(in the rows, 128 means zero)
Named moves (each a turn or a mirror), then the moves between two rows, first move first; the first pair answered
move Q80:
[141 126 129 116  96 150 122 117 150] -> [134 127 133 117  95 146 122 116 153]
[174 142 108 118 164 160 151 131  74] -> [ 57 147 158 126 148  99 138  98 126]
[ 90 143 133 133 134 124 143 119 119] -> [137 142 114 130 140 147 149 131  98]
move Q758:
[ 85 122 126 123 109 126 120  98 156] -> [130 129  88 144 138 129 146 142  88]
[116 136  81 137 129 123 134 137 114] -> [108 121 108 137 116  97 108 138 146]
[113 100 127 152 118 126 134 146 134] -> [101 110 119 144 117 144 142 126 136]
[130 125 139 123 109 133 124 118 152] -> [147 134 116 129 123 146 144 132 116]
move Q394:
[ 89 116 142 126 118 112 125 140 166] -> [ 88 121 145 124 121 115 125 135 166]
[ 83 157 112 164 151 114 145 133 124] -> [ 88 167 133 146 162 127 141 105 131]
[ 98 141 129 130 139 127 137 113 114] -> [112 142 139 118 144 135 128 102 123]
move Q477:
[118 154 141 104 166 131 133  98 133] -> [ 94 154 135 117 162 120 140 105 129]
[152 121 172 146 137  76 122 154 142] -> [155 120 173 145 138  78 121 153 143]
[164 105 159 125 137 107 112 144 125] -> [125 106 147 146 130  85 122 156 120]
[114 122 124 124 117 132 130 128 161] -> [122 122 128 121 118 137 128 126 163]
move Q541:
[151 124 102 131  86 133 102 177 157] -> [172 140 123 141 130 110 105 189 116]
[109 126 148 139 157  88 117 137 128] -> [ 89 115 132 131 120 107 115 127 161]
[115 140 146 106 122 148 134 112 154] -> [141 131 124 107 114 163 138 126 146]
Then:
Between the rows of a pair lie two moves.
[140 145 110 124 120 148 129 121 153] -> [136 145  95 141 128 137 139 142 130]	Q477 then Q541
[112 147 170 151 158 121 140 136 122] -> [104 140 171 132 131 142 130 112 161]	Q477 then Q541
[ 86 123  92 142 106 120 166 149 103] -> [ 81 145 115 130 138 126 172 122  89]	Q541 then Q394
[ 74 137 175 121 120  79 128 142 112] -> [159 113  97 103  78 159 137 165 107]	Q541 then Q80
[ 88 142 130 133 112 121 123 105 109] -> [101 137 111 126  96 144 125 105 114]	Q541 then Q394
[112 138 154 109 185 146 132  77 110] -> [169 107 116 145 176 122 128 153  78]	Q541 then Q758
[202 140 180 119 180 124 105 163 123] -> [104 189 156 101 184 173 154  95 115]	Q80 then Q758
[134 118 156 124 126 114 114 120 156] -> [146 129 108 120 123 160 143 120 129]	Q541 then Q758
[ 77 136 110 150 107 142 153 118 149] -> [ 88 130  95 156 105 145 156 133 141]	Q541 then Q80
[139  95 102 129  77 149 118 173 133] -> [ 86 113 158 145 120  83 113 167 120]	Q541 then Q80
[109 120  68 147  57 149 147 143 136] -> [115 104  85 160  56 115 130 163 142]	Q758 then Q80
[174 131 130 105 108 149 110 126 138] -> [ 89 137 102 137  95 118 136 144 125]	Q477 then Q758
[103 120  92 136 142 138 157 144 103] -> [140 134 138 112 178 143 142 117 104]	Q477 then Q541
[179 129  94 109 123 167 111 138 129] -> [144 141 166 102 149 122  86 104 155]	Q541 then Q758
[109 131 143 152 136  74 123 147 108] -> [ 84 148  97 138 119 132 156 123 100]	Q541 then Q758
[107 111 147 142 152  73 137 101 121] -> [103  98 128 125 110 108 130  84 163]	Q394 then Q541
[170 140 103 174 136 126 145 155  84] -> [107 127 168 159 104  88 104 115 169]	Q394 then Q758
[137 110 122 150  96 165 127 115 117] -> [132 112 116 165 106 149 133 133  96]	Q80 then Q758
[ 80 139 123 153 117  99 146 144 111] -> [102 128  95 152  98 118 149 156 110]	Q541 then Q541
[181 131 129 130 153 129 131 143  86] -> [147 136 179 120 161 103 113 111 120]	Q541 then Q394
[167 100 149 139 113 136 127 139 139] -> [157 102 153 152 125 116 131 151 124]	Q541 then Q394
[172 120 157 107 174  82 126 164  86] -> [120 120 171 116 167  56 125 156 103]	Q394 then Q80
[147 111 127 119  94 131  91 122 194] -> [173 108  83 133  97 143 109 155 156]	Q477 then Q80
[156 126 136 100  95 192 128 103 168] -> [138 110 141 113  78 169 116 115 188]	Q80 then Q394
[ 99 148 145 107 126 146 126  89 160] -> [189 118 140 125 137 124 107 151 134]	Q80 then Q758
[172 133 104 133 143 130 144 170  74] -> [ 64 146 140 143 138  82 144 141 106]	Q394 then Q80
[ 90 132  98 134 110 131 143 126 128] -> [112 134  92 125 115 153 148 122 119]	Q394 then Q541
[146 119 129 134 122  84  80 149 139] -> [146 119 121 139 122  83  86 157 131]	Q80 then Q477
[140 124 112 140 126 113 118 153 125] -> [156 125 131 125 128 122 108 137 139]	Q80 then Q477
[102 110 138 111  93 129 122 107 164] -> [131  94 145 131 100  96 111 144 151]	Q758 then Q758
[103  95 135 169  99  68 120 163 163] -> [198  87 136 133 100 124 103 151 172]	Q541 then Q477
[117 162  86 109 135 179 171 104  85] -> [164 150 104  88 129 195 149  95 108]	Q394 then Q394
[ 80 155 111 136 116 146 139 107 131] -> [151 154 117 114 133 176 129 102 123]	Q477 then Q541
[ 93  97 147 100 131 113 117  67 147] -> [154  72 108  96 102 144 111  95 150]	Q394 then Q541
[127 148 125  94 132 185 146  79 128] -> [109 114 174 145 136  66 107 145 139]	Q758 then Q80
[ 30 159 110 141 143 129 165 117 102] -> [ 68 148  96 102 111 195 155  86 141]	Q394 then Q541
[132 112 151 122 128 119 125 125 154] -> [116 130 117 125 137 145 158 121 120]	Q477 then Q758
[114 131 163 121 144 107 109 123 143] -> [139 148 138 108 156 151 131 111 116]	Q758 then Q394
[132 144 139 130 156 111 126 133 100] -> [122 151 134 124 154 126 132 117 100]	Q758 then Q758
[104 122 121 121  98 125 124 121 156] -> [163 119 112 114 113 144 123 134 135]	Q477 then Q541
[102 131  84 135 147 129 164 152 101] -> [107  92 107 136 106 103 125 164 159]	Q758 then Q541
[ 74 123  73 135  80 171 163 118 133] -> [105  89 100 175  90  90 132 187 126]	Q758 then Q80
[160 135 121 111 132 177 111 106 124] -> [170 107 120 144 124 125  95 159 119]	Q758 then Q394
[122 120  93 128  75 149 147 124 149] -> [180 129 102 133 121 143 149 144  99]	Q477 then Q541
[153 128 143  98 160 137 106 142 162] -> [133 134 116  91 145 163 122 128 167]	Q394 then Q758
[ 97 148 132  99 112 154 141  74 153] -> [109 121 164 113 105 103 107 103 179]	Q758 then Q758
[ 79 119 110 140  99 120 124 133 144] -> [179 122 129 112 131 156 111 125 128]	Q477 then Q541
[148 127  78 149  83 163 137 132 171] -> [142 124 151 141 101 118 103 111 204]	Q541 then Q758
[134 139 179 120 145 111 106 105 138] -> [103 127 159 148 125  81 109 136 136]	Q394 then Q477
[125 119 133 137 107 110 130 134 128] -> [119 123 126 141 111 110 138 134 120]	Q541 then Q394
[115 113 120 118  97 146 118 120 157] -> [130 109 102 127  96 151 125 136 141]	Q80 then Q394
[213 121  96 129 128 139 139 181  95] -> [ 52 133 135 155 113  62 140 157 134]	Q394 then Q80
[118  91 135 159 119 120 123 158 156] -> [ 81 111 138 160 134 119 139 142 141]	Q394 then Q394
[ 37 169 150 139 169 104 156 137  92] -> [117 162 188  69 156 178 119  74 154]	Q477 then Q541
[107 137 170 128 140  84 114 123 139] -> [125 122 153 108 101 123 106 109 174]	Q477 then Q541
[125 148 200 132 163  86 126 113 137] -> [150 156  92 138 143 164 181 140  83]	Q541 then Q758
[171 116 111 156 109 133 114 172 120] -> [104 136 176 152 136  89 103 133 141]	Q541 then Q541
[130 114  97 112 105 182 131 114 131] -> [132 140 152 125 177 134 132 114  87]	Q541 then Q541
[110 124 157 130 159  80 128 144 116] -> [124 142 158  93 161 138 133  93 128]	Q477 then Q758
[144 121 113 133 119 131 135 151 113] -> [100 134 116 132 119 129 144 131 119]	Q80 then Q758
[143 116  87 111 128 158 147 139 114] -> [120 119 100  98 115 165 141 114 143]	Q758 then Q758
[106 137 145 123 137 155 135  88 148] -> [174 106 121 150 132 132 124 156 124]	Q541 then Q758
[149 140 115 112 103 127 134 106 102] -> [128 146 122 124 116 106 140 111  91]	Q541 then Q477
[129 136 188 136 172  87 102 119 127] -> [115 128 178 148 160  72 102 134 128]	Q394 then Q477
[160 150  86 135 108 120 110 147  83] -> [127 171  90 132 126 123 124 128  71]	Q394 then Q394
[154 132 166 127 155  99 119 115 125] -> [144 147 149 111 156 137 136  87 122]	Q758 then Q80
[105 112 152  93 118 170 109  89 174] -> [160 120  99 132 160 163 145 160  76]	Q758 then Q394
[122 121 144 130 117  87 116 140 133] -> [107 119 129 130 102  97 122 140 137]	Q541 then Q394
[107  86 133 149 111  93 132 139 159] -> [153 116 112 111 132 174 155  98 135]	Q477 then Q758
[129 126 136 145 140  98 122 139 117] -> [114 130 109 125 110 146 132 111 140]	Q758 then Q541
[ 78 131 127 117 133 144 159 107 159] -> [138 119 137  98 128 163 136 104 174]	Q477 then Q394
[159 117 118 143 161 155 151 166  80] -> [ 62 133 139 149 157 127 160 136 101]	Q80 then Q758
[ 82 144  95 126 110 158 156 116 120] -> [192 111 134 130 127 128 111 157 121]	Q758 then Q477
[141 112 165 127 144 110 110 124 145] -> [139 128 142 108 143 156 129  97 140]	Q80 then Q758
[194 145 162  93 162 152 130  99 119] -> [ 47 133 104 147 103 103 164 132 130]	Q477 then Q541
[102 158  89 151 114 134 165 123 110] -> [160 126 106 164 111  99 131 168 116]	Q758 then Q80
[122 133 102 120 113 168 150 114 123] -> [144 107 157 137 122  98 108 144 144]	Q541 then Q758
[147 125 168 137 157  80 103 155 117] -> [155 144 135 138 171 113 133 155  76]	Q758 then Q758
[189 132 147 106 147 149 121 117 117] -> [168 133 174 120 161 105 112 123 116]	Q394 then Q541
[144 121 123 161 169  83 115 200 102] -> [104 125 173 145 166  62  93 161 146]	Q477 then Q80
[152 143 130 143 150 134 102 121 130] -> [137 142 139 146 148 122  99 120 137]	Q394 then Q541
[152 145  97 117 129 168 161 111 121] -> [150 109 148 143 117  86 113 145 159]	Q758 then Q80
[146 126 155 116 126 126 108  97 147] -> [ 92 126 127 147 117  95 127 124 131]	Q80 then Q477
[123 122 170 124 133 130 107  97 153] -> [178 119 123 134 139 157 126 131 108]	Q477 then Q80
[121 137 172 134 174 100 127 111 108] -> [127 144 166 115 172 132 133  89 114]	Q394 then Q758
[143 103 128 143  89 101 110 202 145] -> [136 108 117 150  94 101 122 207 129]	Q477 then Q394
[ 93 122 125 155 114 136 148  93 118] -> [ 95 113 140 158 108 117 134  99 134]	Q758 then Q758
[166 111 160 114 148 116  99 131 125] -> [173 122 139 115 158 131 113 135 101]	Q758 then Q758
[147 130 119 104 145 137 129 130  95] -> [136 111 141 101 115 118 100 126 142]	Q758 then Q541
[ 63 151 124 119 122 139 110 116 151] -> [147 145  84 115 128 180 120 145 112]	Q80 then Q394
[ 86 135  97 135 141 111 142 160 107] -> [168 120 149  96 142 132  96 134 153]	Q477 then Q758
[136 126  77 161  88 121 124 144  98] -> [ 74 146 105 158  99 103 128 111 110]	Q80 then Q394
[125 107 145 113 126 104  99 144 154] -> [138 106 145 109 126 109  98 145 154]	Q394 then Q477
[159 148 153 114 153 143 138 128 108] -> [103 135 147 110 104 144 130 111 160]	Q80 then Q541
[108 122  99 134 118  99 128 157 118] -> [ 92 121 113 116 102 112 119 131 150]	Q80 then Q758
[117 122 127 103 139 152 142 107 137] -> [125 122 109 111 139 155 152 120 121]	Q477 then Q80
[125 101 118 132  99 125 124 149 148] -> [136 104 108 138 106 127 129 158 133]	Q758 then Q758
[151 124  98 115 121 158 144 117 118] -> [ 87 125 121 124 111 124 137 103 144]	Q394 then Q80
[116 102 122 113  98 149 123 124 168] -> [120 100 118 114  96 149 123 128 166]	Q394 then Q477
[188 119 139 112 145 147 120 132 123] -> [122 104 130 112  92 141 112 119 175]	Q80 then Q541
[135 142 112  88 119 174  95 106 159] -> [179 124 129 105 132 136  74 144 150]	Q541 then Q758
[138 110  60 110  92 185 150 129 140] -> [160  76  88 140  90 116 115 179 151]	Q758 then Q477
[137 121 160 126 125  99 105 132 152] -> [110 151 117 113 126 158 147 102 128]	Q394 then Q758
[ 55 151 111 122 122 129 155 117 125] -> [ 97 157 141  88 137 157 140  82 142]	Q394 then Q477
[119 131 123 147 170  91 138 127 114] -> [135 135 122 140 178 105 141 120 108]	Q80 then Q394
[117 145 115  88 107 142 144 133 124] -> [111 136 130  87  98 128 130 130 143]	Q758 then Q758
[128 141  63 128 128 202 143 139 135] -> [118 126  77 175 146 121 135 197 108]	Q80 then Q758
[123 144 139 112 131 151 136  81 143] -> [ 79 129 118 142 111 118 141 112 142]	Q394 then Q477
[143 146 121 125 148 128 142  96 101] -> [118 140 116 115 121 139 138  82 132]	Q541 then Q541
[135 104 129 104  84 147 112 108 187] -> [127 122  64 142 111 146 162 156 102]	Q758 then Q477
[148 133 106 142 126 127 177 187 121] -> [ 85 148 169 123 134 105 160 132 166]	Q541 then Q758
[136 113 114 131 121 121 125 148 133] -> [135 120 104 129 124 133 131 144 125]	Q758 then Q758
[ 99 182 119 132 150 112 131 104  59] -> [177 169 140 102 152 144 105  93  78]	Q477 then Q394
[169 108 134 136 146  97 136 123 141] -> [155 121 114 117 130 143 150  91 152]	Q758 then Q541
[125 134 135 146 178  78 126 127 115] -> [108 129 153 120 152  98 111  90 162]	Q477 then Q541
[139 137  97 108  86 166 158 103 136] -> [115 110 139 143  86  75 127 144 155]	Q758 then Q80
[148 114 139 138 135 100 119 151 122] -> [118 113 146 134 121  95 114 137 143]	Q80 then Q541
[ 95 124 166 121 114 113 106  98 168] -> [108 105 103 132  74 140 120 129 167]	Q541 then Q477
[116 113 103 156 100 117 118 155 130] -> [ 86 132 106 136 100 143 129 116 140]	Q758 then Q394
[107 100 164 162 124  73  89 141 144] -> [191 104 120 156 141 122 106 164  93]	Q394 then Q80
[ 82 125 138 103 110 139 139  84 150] -> [106 109  84 117  88 159 151 119 131]	Q541 then Q477
[106 177 170 142 191 121 161 122  83] -> [169 167 188 117 189 146 137 112 105]	Q477 then Q394
[ 98 111 121 154 155  86 156 141 118] -> [ 95 120 110 150 157 103 167 132 108]	Q758 then Q758
[123 121  94 123 138 102 117 156 106] -> [164 122 117  98 144 123 100 132 121]	Q80 then Q477
[173 123 137 125 124 139 108 133 120] -> [121 120 157 132 113 108  98 123 145]	Q80 then Q394
[169 128 133 165 132 128 116 164 126] -> [159 131 118 139 107 173 122 130 152]	Q758 then Q541
[125 115  59 141 129 177 169 136 139] -> [134 124  70 128 139 192 169 118 139]	Q394 then Q477
[107 133 112 136 109 142 141 117 136] -> [141 133 103 135 121 151 142 128 120]	Q541 then Q477
[157 109 108 145 123 115 120 187 117] -> [102 116 125 111  90 144 112 124 179]	Q758 then Q394
[117 102 118 100  88 123 127 169 145] -> [104 115 134  83  93 139 127 135 159]	Q541 then Q758
[170 152 129 121 176 130 158 110 116] -> [101 157 145 126 164 103 158  92 140]	Q541 then Q477
[121 125 160 137 144  93 119 132 132] -> [135 131 142 142 157  99 131 142 107]	Q758 then Q758
[139 135 129 112 137 150 134 130 111] -> [107 141 138 122 142 129 138 130 111]	Q541 then Q477
[114 132 114 120  75 128 124 159 144] -> [121 147 105 133 106 121 142 173 101]	Q541 then Q394
[151 109 134 113 140 118 104 129 117] -> [128 106 139 110 123 118 104 115 138]	Q541 then Q541
[119 130 111 122 127 135 145 129 127] -> [120 134 122 124 141 127 144 129 116]	Q541 then Q541
[159 135 156 144 185  98 117 116  85] -> [122 121 181 123 144 104  93  79 156]	Q541 then Q394
[ 53 128 138 139 115  63 115 139 145] -> [194 102 149 100 113 114  77 141 166]	Q477 then Q394
[147 108 105 147 109 117 126 163 124] -> [179 119 119 123 126 145 124 139 122]	Q394 then Q477
[135  99 135 101 129 159 117 121 161] -> [159 109 149 109 167 141 121 135 125]	Q541 then Q541
[141 116 147 134 151 143 118 135 124] -> [117 114 152 141 144 126 114 134 136]	Q394 then Q80
[ 37 127  95 142 105 120 140 133 123] -> [108 139  63 132 130 170 160 139  77]	Q80 then Q394
[122 154 136 104 139 159 152  81 122] -> [164 124 141 146 150  94 133 153  95]	Q758 then Q394
[111 138 101 119 112 119 124 132 146] -> [124 131 109 118 110 112 115 138 152]	Q541 then Q758
[134 100  73 158 104 103 133 160 120] -> [ 77 114  81 142  94 117 142 115 145]	Q80 then Q758
[ 80 145 121 141 121 104 132 145 132] -> [ 86 145 101 140 114 122 142 148 128]	Q758 then Q541
[ 93 142 127 149 146 117 151 136  86] -> [133 136 101 138 134 155 154 140  84]	Q541 then Q80
[156 127 105 131 118 170 138  92 130] -> [110 126  85 157 111 146 153 111 116]	Q477 then Q80
[120 130 186 129 137 102 104 104 136] -> [123 123 183 132 132  98 101 111 141]	Q477 then Q394
[159 148 145 105 156 170 133  94 129] -> [124 150 161 105 152 155 128  79 145]	Q541 then Q80
[159 111 174 110 102 109  81 119 165] -> [133  98 147 139  86  84  89 156 156]	Q394 then Q477
[120 167 187 116 188 104 124  82 105] -> [159 148 201 113 178  99 101  94 124]	Q80 then Q758
[168 123  97 145 128 122 140 169  89] -> [129 149 159 137 170  90 133 132  93]	Q541 then Q394
[126 114 143 100 109 152 104  92 179] -> [144 149 146 127 188 123 135 121  86]	Q758 then Q541
[ 67 138 111 146 124 128 162 129 106] -> [100 131  86 145 115 152 166 142  98]	Q541 then Q80
[124 136  97 108 123 176 127  78 120] -> [111 103 144 153 125  71  89 135 132]	Q758 then Q80
[146 116 118 143 133 122 129 158 110] -> [148 125 154 132 151 118 119 137 118]	Q541 then Q477
[131 132 108 157 124  94 134 170  88] -> [100 165 134 138 154 107 147 121  81]	Q394 then Q394
[ 82 119 168 151 158  71 122 146 136] -> [178 100 178 123 153 105  95 147 151]	Q477 then Q394
[125 110 137 124  96 125 114 129 156] -> [141 140 120 129 144 142 147 132  93]	Q758 then Q541
[163 123 151 112 136 123 121 140 110] -> [114 146 139 105 141 140 146 110 103]	Q80 then Q758
[111 145 143 118 151  86 129 185 134] -> [117 157 123 118 160 108 150 182 110]	Q758 then Q758
[129 103  91 139 126 149 148 153 115] -> [144 121 133 135 172 131 142 144  95]	Q477 then Q541
[171 139 132 126 198 165 131 105  79] -> [146 147 156 115 200 161 124  79  99]	Q541 then Q80
[195 107 133 106 115 153 104 131 142] -> [154 128 189 108 151 111  99 107 141]	Q541 then Q541
[ 83 122  96 148 138 100 150 169 101] -> [ 67 119  95 143 121 103 147 161 120]	Q541 then Q541
[114 140 122 157 120  95 122 174 119] -> [107 148 138 155 133  89 118 164 118]	Q80 then Q541
[197 124 130 110 117 159 142 100 127] -> [120 109  89 163  91 105 162 152 112]	Q394 then Q477
[150  96 107 128  68 104 122 171 154] -> [109 125  89 105  65 156 148 119 158]	Q758 then Q80
[ 68 136 171 130 166  97 133 119 121] -> [159 136 181  97 179 145 119 103 120]	Q477 then Q80
[103 124 105 145 121 113 137 146 122] -> [103 115 122 136 107 113 121 134 151]	Q80 then Q758
[155 129 127 116 131 153 132 129 124] -> [125 122 120 120 105 148 130 128 149]	Q80 then Q541
[152 119 131 101  94 156 129 109 142] -> [163 138 163 110 145 124 132 115 104]	Q541 then Q541
[183  98  97 116 109 142 121 161 132] -> [194 107 110 110 127 145 121 150 126]	Q758 then Q541
[148  99  85 131 106 132 135 170 118] -> [117  98  92 142 101 112 134 171 126]	Q80 then Q541
[146 112  69 156 102 126 143 185  99] -> [ 85 148 101 163 146  99 161 156  74]	Q394 then Q541
[157 146 142 130 171 156 109 144 101] -> [ 96 138 150 116 127 163  98 109 160]	Q541 then Q541
[132 146  93 149  92 148 139 126 129] -> [105 147 114 145  90 134 131 109 150]	Q477 then Q80
[112 140 140 103 135 153 123  98 145] -> [ 86 131 102 126 116 145 140 124 133]	Q541 then Q477
[102 121 123 139 121  97 127 138 138] -> [134 128  99 140 132 118 142 149 108]	Q80 then Q394
[149 147 144 130 174 134 148 117  85] -> [ 75 133 143 122 115 136 139  88 153]	Q80 then Q541
[116 118 102 143 118 116 144 116 123] -> [129 120 107 145 133 112 146 121 109]	Q80 then Q541
[ 71 125 154 145 135  86 133 126 137] -> [136 100  80 147  97 139 143 164 129]	Q541 then Q541
[118 130 167 141 153  75 121 133 120] -> [127 100 103 131  79 130 121 139 161]	Q541 then Q541
[126 147  99 147 173  99 125 150 113] -> [134 139 141 111 158 113  93 108 172]	Q477 then Q758
[143 126 140 120 123 153 115 143 135] -> [142 130 144 130 136 137 118 155 121]	Q394 then Q541
[192 120 145 123 137 123 116 146 127] -> [136 119 115 155 127  93 139 174 109]	Q477 then Q80
[133 146 120 129 145 134 129 129  69] -> [105 152 125 113 133 152 129  96  92]	Q758 then Q758
[ 85  98  94 154  72 108 143 162 162] -> [148 115  59 142  99 159 168 168 108]	Q394 then Q80
[156 105  99 144 104 126 116 147 113] -> [ 85 117 124 149 104 101 118 124 131]	Q80 then Q394
[128 122  96 115 123 120 142 101 180] -> [139 110 103 126 124  96 132 120 182]	Q758 then Q758
[131 133 158 124 156 130 130 135 117] -> [139 134 156 117 154 142 129 129 119]	Q758 then Q80
[ 76 131 134 112 159 115 154 110  92] -> [136 122 164  79 160 140 126  88 121]	Q394 then Q394
[106 159 131 109 147 166 147  61 116] -> [122 124 166 161 158  62 112 138 109]	Q758 then Q80
[148 134 140 120 146 150 125 112 133] -> [133 133 108 142 143 140 142 139 108]	Q477 then Q80
[169  99 107 160  75  96  83 166 156] -> [186 119  67 164  95 126 116 176 107]	Q758 then Q758
[105 106 163 140 146  97 123 125 113] -> [113 124 157 113 150 145 135  87 115]	Q758 then Q394
[ 96 135 129 128 148 107 124 130 133] -> [139 141 130 109 161 140 124 117 127]	Q758 then Q477
[116 146 112 144 145 133 149 136 100] -> [106 154 141 127 151 136 140 106 119]	Q541 then Q394
